which system made each run
seq 1, F (10 x 20)
[[ 19   3 -38 -10   5 -43  17 -35 -16  18  63 -44  12   3  12  13 -36 -47
  -27  25]
 [  8   1  20   5  22  20  29  22  -6 -35 -27  11 -49  35 -22 -66   5  62
  -18 -20]
 [  9  27  -5   5   2  38  -1 -23  59  63 -11  12  50 -21  20  12   3 -31
   -2  49]
 [ -5 -48  -2 -21  21 -46   3   8  16 -60 -25 -15  -9   8   9  54   2  49
   33 -20]
 [-13  10  18  18 -51  27 -39  16 -42   9 -18  29  19 -20 -23 -21  41 -62
  -12 -19]
 [ 12 -24 -28  -5  12 -39  11 -10 -19  20  72 -40 -40 -16  35  12 -49  -3
   18  13]
 [-18  46  23   6   7  24  18  11 -16 -17 -10  43   7  41 -39 -54  -4  48
  -25 -46]
 [ 33   8  -9  10  30  10  28 -22  46  40   0 -34  23   2  15  35  10 -49
  -28  61]
 [-26 -26  20 -13   7  -1 -13  27  16 -56 -47   5 -44   4  10  10  14  67
   39   3]
 [-21  22  -9  -5 -56   3 -48 -20  -6  29  -5  13  62 -36 -11   5  11 -58
   -5  -3]]
seq 2, J (10 x 20)
[[ 12 -51  49  13  43  -2  16  48  22 -53  -8   2 -35  12  20  27  34  -5
   -8  36]
 [-39  46 -22   5  -7  51 -37   6   9  66 -14  16 -18 -39  24   3  24  35
    7 -14]
 [ -7   8   0 -25 -39 -68 -11 -25 -36 -24  46   2  39 -10 -10  42 -35 -18
   36 -20]
 [ -7 -44  -5  23   9  11  -6  20 -34 -33 -26 -36 -28  35 -29 -65   8 -29
  -53  -9]
 [ 57  23  -9  -7   8  29  45 -24  25  54  17  19 -30  -8  37 -23  -8   8
   21  53]
 [-36  12  29  -6  20 -26  -4   4  62 -21   0  11  65   4 -23  24 -28  52
   -3 -27]
 [  7 -12 -17   4 -15  16 -12  -4 -35 -20 -68  -3   4  14  -6  44  71 -50
    1  -4]
 [ -9 -38   7   1  10  -3 -20  37 -10  11  62   6 -65 -46  56  -4 -10  10
   15  14]
 [-22  54 -24   5 -25   4  -6 -26 -20  45  10  -2  32   3 -45 -41 -36  22
  -11 -58]
 [ 37 -19  19   0   5 -36  42 -22  -9 -49   0 -19  22  48 -16  17 -13 -62
    1  46]]
seq 3, X (10 x 20)
[[ 44 -43 -18   7  51 -46  46  -7  15  -3  32 -42  12  17  -6  33 -17  -3
  -27 -28]
 [-25  20  39  41  29  59  10  44 -22  -6 -35  20 -48  34  -2   9  36   5
   11   7]
 [-21  29   5 -34 -13 -32 -25 -18  42  -1  28  -9  23 -37  35  58  -4  -4
   13  68]
 [-38  11 -10 -12 -21 -30 -17  -3 -43 -45 -19 -21  -7  23 -44 -27 -19  47
   -1 -59]
 [ 33  -7 -11  -2 -37  26  -2 -21 -22   8 -16   6   2   0   3 -55  16 -79
  -22  55]
 [ 23 -44 -11   0  31   0  14   3  71  33   7  -8  -1 -28  15 -30 -31  66
    6 -21]
 [  7  40  22  22   7  21  24   5 -29  14   4  66  48  26 -21  34  25 -24
    4 -55]
 [ 13 -49 -12   2  27 -30   4   4  10 -17 -10 -61 -24  -4  22  69  20 -30
    3  34]
 [-65  27  22   5  -9  26 -38  38 -26 -10   6  26 -54 -10  16 -20   1  47
   23  -6]
 [ -3  49 -14 -29 -33 -42  -5 -43  -8   9  52 -17  44  -8  -9  -1 -28 -40
  -27  35]]
seq 4, W (10 x 20)
[[ 26  55  -9  -8 -24  -2  28 -36   2  30 -19 -23  -9   9 -53 -51 -22  55
   10 -24]
 [ 29 -41   1 -13  12 -12  23 -25  31 -40  -7  11  50  33  13 -15 -17 -56
  -21  58]
 [  3 -32 -34   2  31  32 -10  15  32  19 -67  -9 -17 -15  16  22  53  40
  -11 -36]
 [ -4  11  46  17 -22  12  -8  15  -9  17  22  69  46 -19   1  38   0 -36
   50 -20]
 [-47 -35 -18  23  18 -30 -22  20 -43 -14  31 -66 -36   9  -6  18 -34  -2
   -4 -32]
 [ 19  64   1  -5 -13  33  25  -6 -52  16  22  35 -49  17   7 -52  13   5
  -13  19]
 [ -1   9  27 -16  14 -40  -1  -1  73  -9  30 -41  21 -25  -3   1 -15  16
  -44  59]
 [ 14  16 -21 -12  -7  12  24 -37   7 -17 -86  -1  12  43 -29   2   4  42
   42 -15]
 [ -4 -55 -10 -19 -17  -1 -36   3   2 -25  -5  43  43 -23  45  14  28 -67
   -8  22]
 [  9 -26 -11  25  -2   5 -15  23  -5  52  -1 -23 -32 -50 -13   7  16  37
   17 -78]]
seq 5, P (10 x 20)
[[ 13 -92  -6  19  35  24   2  32  23 -19 -38   0 -31   6  16 -44   0  22
    1 -22]
 [ 15  49 -24  -8  13  47  10 -16  28  68  -6  53  14 -22  31  16  28  29
    6 -10]
 [  2  -1  34  20  19 -49  13  20  -4   4  64 -13  23 -14 -19  73 -11  -9
    5 -40]
 [-48  24  21  43  -1  41  -6  21 -61 -12 -29 -15 -45  50 -25 -16  -4 -22
   13   6]
 [-14  24 -28 -46 -14 -18 -21 -20  -2 -11  32  -7 -32 -21  54  -3   0  -3
  -15  82]
 [ 18   9   9 -21 -17 -50  14 -25  31 -31 -19 -36  37  12 -62 -31 -21  37
  -21 -18]
 [ 25 -65   3  16  -7  34   1  -3   9 -14 -53  39  37  13  12 -14   9 -61
   26  11]
 [ -3 -31 -40 -13  32  12 -16  21  24  27  -1   9 -37 -42  48  14  28  62
   -3 -41]
 [ 16  71  26  16 -18   2  18  -5 -14  52  37  30  35 -16 -38  18   3  -2
    2 -44]
 [-22 -39  23  41  27 -12   8  27 -37 -16  45 -33 -25  28   6  22 -42 -52
   16  15]]
seq 6, X (10 x 20)
[[ 25 -40 -24  -8 -22 -37 -14 -10  -1  37  50   8  36 -56   7   7 -18 -11
   11 -58]
 [ 10 -28  -9  47  38  14  30  23 -61  11  31  -3 -30  39  -5  -9 -12 -29
  -13 -56]
 [  7  23  24  15  49  26  30  16  21  17  33  -5 -41   9  39  26   9 -14
  -12  75]
 [-46  57  36 -11  14 -25   0   5  38 -27   3  -9  10  11 -18  38 -16  71
   12  11]
 [-22  28 -10 -24 -51 -16 -24 -33 -36 -52 -56  -6  31  30 -33   6  15 -30
    8  17]
 [ 17 -64 -38 -25 -31  -2 -32  -8  15  -9 -39 -21 -22 -35  17 -65   7   4
   -9  16]
 [ 22  -2   0  14 -16  29  -3   5   6  60  29  50  22 -36  -4 -56 -12   8
   -1 -58]
 [ 51 -26  -6  28  42 -15  55 -10   0  26  35  -3  34  21  -4  45 -16 -41
   -4 -33]
 [-19 -13  21  30  61  30  17  43  -4 -20 -19  -1 -52  33  24  48  32  16
    6   7]
 [-51  63  28 -21 -18 -11 -35   9   8  -5  24   1  -9 -32  20  54  19   8
    9  56]]
seq 7, Q (10 x 20)
[[-15  65  15 -21  13 -13  17 -14  29 -25 -33  11  41  28 -23  59  28  39
   -5  -1]
 [ 16 -56  12   2 -24 -14 -24   4   3 -38 -58 -35   7  -8 -15  20  42 -57
    3  27]
 [-14 -39 -44 -20 -33   1 -36 -11  -8  17 -14  -6 -41 -40  35 -31 -27  36
   54  -8]
 [ 10   5 -20  -6  -4   6   2 -12   0  28  32  58  60  -8  -9 -49 -19   5
  -34 -65]
 [ 56 -11  26  41  44  -4  67  15 -18  10  31 -22 -28  36 -26   1  -5 -22
  -19 -13]
 [-37  33  29  11  31  43   5  20  14  -7  -2  21 -36  22  42  22   0   6
   21  76]
 [-50  34  -2 -16  -8 -31 -42  -2  27   2   4 -17  47 -33  -1  80  21   5
  -12  -2]
 [ 12 -20  12 -10 -55 -35 -12  -3 -47 -55 -47 -18  -8   5 -50 -15  19  -5
   20 -32]
 [  1 -39 -49  -9 -16  20 -21 -16 -10  16  -2 -18 -28 -10  28 -88 -24 -21
  -20  29]
 [ 38  25 -27 -18  30  -4  42 -26  38  45  32  27  19  -4  11 -11 -23  63
   -7 -32]]
seq 8, Q (10 x 20)
[[-24 -31  -3  45  23   7 -20  44 -35  26  13 -31 -34 -19  -8  32  17  -2
   -5 -70]
 [ -5  53  32 -15 -45  -1  -5   5 -61 -13  48  48 -29  -6   5 -29  -2 -16
   17  23]
 [-47  28  -2   5  26 -21 -12  -2  25  -3  26 -65  17  15 -27 -21 -33  11
  -73  16]
 [ 45  51 -15 -25 -11   2  43 -43  -7 -13 -59  -3 -12  35 -17  17  35  17
   19  28]
 [  2 -80   0 -13  14  -5 -24   7  67 -30 -29  -5  31 -20  31  -6   5 -17
  -12  43]
 [  9 -12 -30  13 -16  18  -6  -9  -4  60 -26   3  -6 -32  -2  23  -4  34
   68 -67]
 [  3 -36  16   3  -3  -4  -2  18 -41 -29  49  72  32  12  14 -32 -17 -46
  -12 -32]
 [-11  25   7  40  37  16  14  31 -21  43  40 -52 -65  -1 -12  -7   0  14
  -36 -13]
 [-11  82  35 -25 -14  -2  18 -18   2 -25  15  40  14  25   5  14  -3   0
   10  67]
 [-34 -15  -7   4  22 -25 -24   0  40 -27 -41 -74  27   9 -24  39  13  -1
  -42  11]]
seq 9, J (10 x 20)
[[ -1 -46  15  -1 -10  17  -6   1  25 -33 -17  37  35  19  -2 -87 -35 -14
  -12  17]
 [ 53 -29 -58 -11  38   9  34 -35  50  36 -35  -9  22   1  26  23  14  13
   -8  -8]
 [ 18 -14  63  21  21  -4  16  45  18  -9  16  51  12 -18  -9  47  30  20
   18 -46]
 [-66  18 -18  42   3  34 -41  10 -30  43  -8 -27   5  -1   3  47   6 -45
    2 -10]
 [ -6  25 -11 -20  -6 -36  15  -8 -75 -31  51  -4 -58  24  16  10 -25  17
   28   2]
 [-13  39  16  -5 -16  -1 -12   1   6  -5  15 -23   6   1 -38 -78  -4  -4
  -77  26]
 [ 45  -8  -1 -17 -24  -3  28 -43  43  -2 -55 -22   3   8  -8 -11 -20   3
   53  62]
 [-12 -51  -1 -24  31   7 -15  19  48 -41 -23  62  37  -4  36  -5  17  34
  -17 -19]
 [ 32 -13 -29   8  -6   5  -8  -1   1  58 -15 -15  10 -50   1  51  53 -18
   -2 -51]
 [-19 -26  43  40   0  -5  -1  36 -46  -4  53  21 -14   0  -1  16 -38 -24
   50 -33]]
seq 10, F (10 x 20)
[[  9  20   1   5 -12 -54  21 -17 -42 -19  -1 -43  10  24 -56  52  -6  -2
   15 -50]
 [ -4 -10  25  17   2  28   0  26 -41 -31  15  15 -35  27  11 -57   9 -58
  -38  49]
 [-24  29 -50  -7  15  16 -11 -19  31  61   5 -37 -29 -24  23 -15 -29  62
    0   7]
 [ 32  29  33 -34 -14 -31  33 -25  28 -47 -21  41  58  25 -31   6   7  25
    8  -1]
 [  7 -80  -2  37  19  21 -15  22  19   2 -40 -36   7  -5   1   5  21 -63
  -23   8]
 [ -7   6 -25 -21 -24  10 -18   1 -40  11   6  41 -50 -29  49  17   9  33
   65 -14]
 [-19  28  29   1 -12 -41 -12   7   5   3  67   8  60 -20 -37   0 -23  -7
  -41 -39]
 [ 32  -5  -7  35  29  11  55 -12 -38  -4 -24 -46 -37  65 -29  -1 -11 -27
    5   7]
 [-33  19   3 -14  21  47 -21  20  26  -1   4  46 -25  -6  56 -28  20  22
  -25  56]
 [ -2  28 -10 -16 -19 -37 -12 -30  50  25 -22 -50  34 -34 -33  42  -4  42
   15 -15]]
seq 11, P (10 x 20)
[[-59 -21   8  29  11  16 -38  14  24  32  40  -7  28 -18  29  13 -54 -36
   16  26]
 [ 13  30 -49 -18  11 -20  35 -30 -60 -20 -12 -19 -44  47  -4  18   1  39
   12 -33]
 [  0  17  54  -4 -12   3 -14  25  17 -27  24  26  23 -14 -10 -32  33 -45
  -65  48]
 [  3 -37 -18  13  -2  -6   1 -20  38  22 -42 -74 -19  -8  -8   7 -40  24
   57  20]
 [ -8  15 -12 -36  -7   5  -1  -9 -23 -41  -8  97  40  25  22  -4  13  18
    6 -35]
 [ 17 -33 -14  23  13  -6 -14  18  14  42  13 -57   1 -41 -10  13  34 -42
  -61 -18]
 [ 21  18  47  14 -21  16  27   9 -14   8   0  30 -48   2 -14 -23 -25  40
   81   0]
 [-62  12 -38  -1  41   6 -18 -13   5   4  38   8  49  26  38  18 -33 -24
  -47  11]
 [ 59  12   7  -6  -4 -29  42  -5 -26 -25 -29 -45 -48  13 -36  24  50   8
   -5   0]
 [-47  -3  59   7 -23  24 -44  29  41 -17  -4  34  24 -23   6 -37 -12  -9
    6  46]]
seq 12, W (10 x 20)
[[ 30   1  15 -27 -19   9  17 -17  31  -7 -16  18 -36  -8  28 -35 -16  29
   55  73]
 [-28  -8 -45 -37   1 -23 -29 -29  42 -10 -14  11  77  -8   3  -6 -11  27
  -38 -34]
 [ 72 -26  -2  17 -19  -3  31 -12 -29  10 -39  -5   7   3 -28  28  43 -52
   23 -33]
 [-32 -68  31  38  23  40 -30  54  17   2   9  20 -17 -15  27 -36 -15 -18
    3   3]
 [-26  59 -35  12  34  11  13 -12 -15  63  44   1   0   7  14  46 -21  28
    0 -39]
 [ 10  26  58  -6   1 -43  26  20 -31 -70  30   1 -14  33 -32  12  15 -15
  -21  21]
 [-40  24 -15  -3 -22  28 -37  -8  18   8 -51 -54 -42  -7   2 -32   2  16
   -1  65]
 [ 38   3 -24 -55 -21 -26  14 -39  27   1  13  57  31 -24  36   6 -12  33
   40   3]
 [  5 -41  -8   7 -12 -27 -19   0   1 -22 -30 -26  53  -1 -51 -14  16 -25
  -47 -59]
 [ 41 -37  -2  44   7  54  23   5 -15  46 -24   3 -35   4  17  -9   5 -46
   42  14]]

runs to name
seq 13 (2 x 20)
[[ 21   9   0   0  25  -9  17  19 -20  20  45 -24 -77 -23  40  49  28   6
    3  27]
 [-57  62  39   9 -33   5 -32  14  -8  10  22   9   6 -11 -40 -40 -30  35
    3 -18]]
 : J
seq 14 (2 x 20)
[[ -4  79  -8  -9  32  37  33  -8  -8  11 -13  25 -37  33  19  22  35  38
  -10  25]
 [ -2   8  59 -20 -20 -49 -12   8  50 -50  -8 -22  32 -21 -31  29  18   4
   -9  41]]
 : X
seq 15 (2 x 20)
[[ -6  22  19  16  -5  25  -7   9  14  56  64  16  -2 -30   9 -65 -38  -7
  -21  17]
 [ 30   3 -23   8  48 -19  65 -33   4   4  16 -29   4  56  -1  27 -51   9
   21   6]]
 : P
seq 16 (2 x 20)
[[ 18  14  -3   2  12  31  18  -3 -25  10  42  55   8  22  35 -35   3 -62
  -36  36]
 [  0  15  -1   5  34 -26  24 -10  53  20   2 -73 -17  -2 -22  18 -29  64
   -1   4]]
 : J
seq 17 (2 x 20)
[[-18   3  -3  25  20   7 -25  33  15  62  42 -43 -26 -56   5  20  19   5
  -40 -22]
 [ 12  47  52  18   3  -3  51  -2 -17  -7  26  21  -9  44 -35  -4 -45  27
   49  -3]]
 : W
seq 18 (2 x 20)
[[-42  -2 -35 -15  -1 -22 -29  -3 -15   4  16  32  41 -15   7  29 -15  38
    8 -91]
 [ 34   4  17  24 -26 -16  16   3 -73   1  26 -22 -14  10 -39  -2  13 -75
  -11 -15]]
 : W
seq 19 (2 x 20)
[[-44 -38 -14  23 -34   7 -52  12 -28  -4 -42 -50 -13  -6 -35 -45 -13 -14
    0 -30]
 [ 50  -4 -33  -4   4  20  33 -23 -20  54  49  38 -19 -10  48 -24 -22 -21
   21  12]]
 : W
seq 20 (2 x 20)
[[ 32  -5 -19   8   1  28  38 -22 -47 -26 -45   8 -27  68  -9 -45   3 -32
    3  22]
 [  4 -24 -24 -20  43   9  -6   6  60  24  25  -4 -17 -36  67   7   9  20
  -30  47]]
 : Q
seq 21 (2 x 20)
[[-14 -43 -43 -23  29 -28  -9   8   2 -38  -7 -44 -43   4  14 -22   3  52
  -42 -17]
 [ 44  42  24  -4 -53  32   9 -17   6  38 -26  42  14 -25 -27 -45  25  -7
   16   5]]
 : F
seq 22 (2 x 20)
[[  9 -11  37  41   6  18  16  15  -8   3 -32  25  38  18 -26  62  25 -46
   36 -32]
 [-30 -44 -35 -11  20 -10 -29  11  -8 -13   2 -17 -35 -16  65  66  14  -6
   25  20]]
 : X
seq 23 (2 x 20)
[[ 10 -49   8   6  58 -23  11  28  60  -5  14 -44 -23 -19  20  28   4  40
  -26   6]
 [-26  67  16  11  -9  43   9  -8 -18   5 -44  53  26  41 -27   5   8  17
   27 -22]]
 : W
seq 24 (2 x 20)
[[ 18  46  14   7 -34 -36  14  -4 -73   4  47 -38 -40  -3 -34  10   3 -31
    3  -2]
 [-36  11  29  15  -6  14  -7   4   0 -23   7 -22 -20  30 -15 -78 -53  -6
  -12  61]]
 : J
seq 25 (2 x 20)
[[  3 -11 -48 -44   3 -31  -5 -21 -30 -14  63  33  -8 -13  69  16 -12 -11
   -1  13]
 [ 20  22  19  14  13 -12  25   7  12  -2  -8 -44  -1  17 -70 -44  11  25
  -66 -31]]
 : P
seq 26 (2 x 20)
[[-28  27  -6 -17  32 -25   0  -6  28 -41 -32 -35  21  27 -13  58  34  22
  -47  13]
 [ -7  10  27 -12 -64   3 -34   5 -19 -26 -63  -9 -35 -22 -24 -10  34  11
   47  21]]
 : X
seq 27 (2 x 20)
[[ 21  53   0 -29 -30   9   4 -31  40   4 -60   7  32  -5 -36 -30  33  32
  -19  10]
 [ 30 -70  -1  -5 -13 -20   0 -19  41 -19 -36  -3  50 -10   9  27 -11 -40
   43  23]]
 : W
seq 28 (2 x 20)
[[ 53 -50 -41 -10 -33  13   6 -34  11  26 -58  -1  -2 -19   1 -41  -4   3
   45 -13]
 [ 28 -59   1 -11  11  -5   3  15  17   0  33  80  38 -26  39  -2  -2   2
   13 -48]]
 : F
seq 29 (2 x 20)
[[  1 -30  65  39  17 -16  26  32 -13 -26  39  16   9  25 -22  14 -40 -21
   37 -17]
 [-70  38 -19  28  22  45 -26  17 -52  16   0 -14 -41  25  22  20  12 -20
  -16  13]]
 : Q
seq 30 (2 x 20)
[[-14  -5 -22  13   2   6 -11  -3   3  32 -42 -22 -11 -18   7  81  15  24
   65 -33]
 [-27  12  40 -19 -33 -35 -28  19 -45 -56  43  46  21  -7   1  22  15 -40
   -4   3]]
 : F
seq 31 (2 x 20)
[[ 27 -25  18  33  14 -13  33   3 -31  13  68   9  20  22 -14 -27 -49 -52
  -12 -25]
 [  3  -4  -3  25  63  42  41  14   3  -7 -17 -18 -60  55  21 -12  -1  15
  -16  39]]
 : P
seq 32 (2 x 20)
[[ 20 -83  20  20  10  34  -7  27  32  -7 -18  15  -9 -13  30 -42   0 -40
    9  42]
 [  4   2 -55  -2  36  24  12 -19  26  61   2  24  14  -9  33  16 -16  58
   19 -56]]
 : J
seq 33 (2 x 20)
[[ -3   8  18  50  48  55  20  37  -3  24  -6 -19 -45  27 -15 -41  17   0
  -51  -4]
 [ -4  79  12 -10   0   6  23 -30  22  31  18  13   4   2  17  46 -20  16
   45  54]]
 : J
seq 34 (2 x 20)
[[-36  23 -23  13 -16  38  -7 -29 -21  16 -11   5  15  39  -7 -70 -58 -21
    5  21]
 [ 31   6 -51 -26  54 -24  38 -21  12   6  29  -4   8  14  28  34  17  19
  -56 -14]]
 : Q
seq 35 (2 x 20)
[[-33  24 -15  12  -6   2 -28  20 -56   7 -14 -33 -47 -12  -3  59  53  -5
   -1 -29]
 [ -1  20  52  -6 -48 -10 -14  16 -26  -6  51  26 -37 -31   1 -37 -26   0
   43  31]]
 : W
seq 36 (2 x 20)
[[-39   9  49  41  -2  36 -17  22  35   5 -65 -20   1   6 -32  23   2  12
   47  15]
 [-38   3 -49 -38  -3   1 -30 -15 -37 -25   3  46   0   5  69  43  11 -11
   19  11]]
 : J
seq 37 (2 x 20)
[[-29  24  -6 -25 -47 -31 -24 -16 -42 -58 -52 -33 -14  21 -34  13  11  14
   22   3]
 [ -5 -34 -14 -28 -55  -9 -50  -7  -6 -22  -7  15  23 -35   8 -66   8 -41
  -29  19]]
 : P
seq 38 (2 x 20)
[[-25  14  13  44   6  55  -3  18 -47   3 -27  21   7  45 -22 -25  17 -56
  -25 -13]
 [ 10  10 -13 -25  13 -41   5  -2 -12  -4  67 -32 -51 -24  43  36   3  -1
  -11  47]]
 : Q
seq 39 (2 x 20)
[[ 24 -18   6 -17 -50  -5 -17 -26  58  12 -58 -17  29 -37 -27 -30  -4  13
   34  22]
 [ 22 -87 -29 -15  -8 -18  -3 -15  -2 -26 -15  40  44   2  27   0 -18 -28
   35 -33]]
 : F
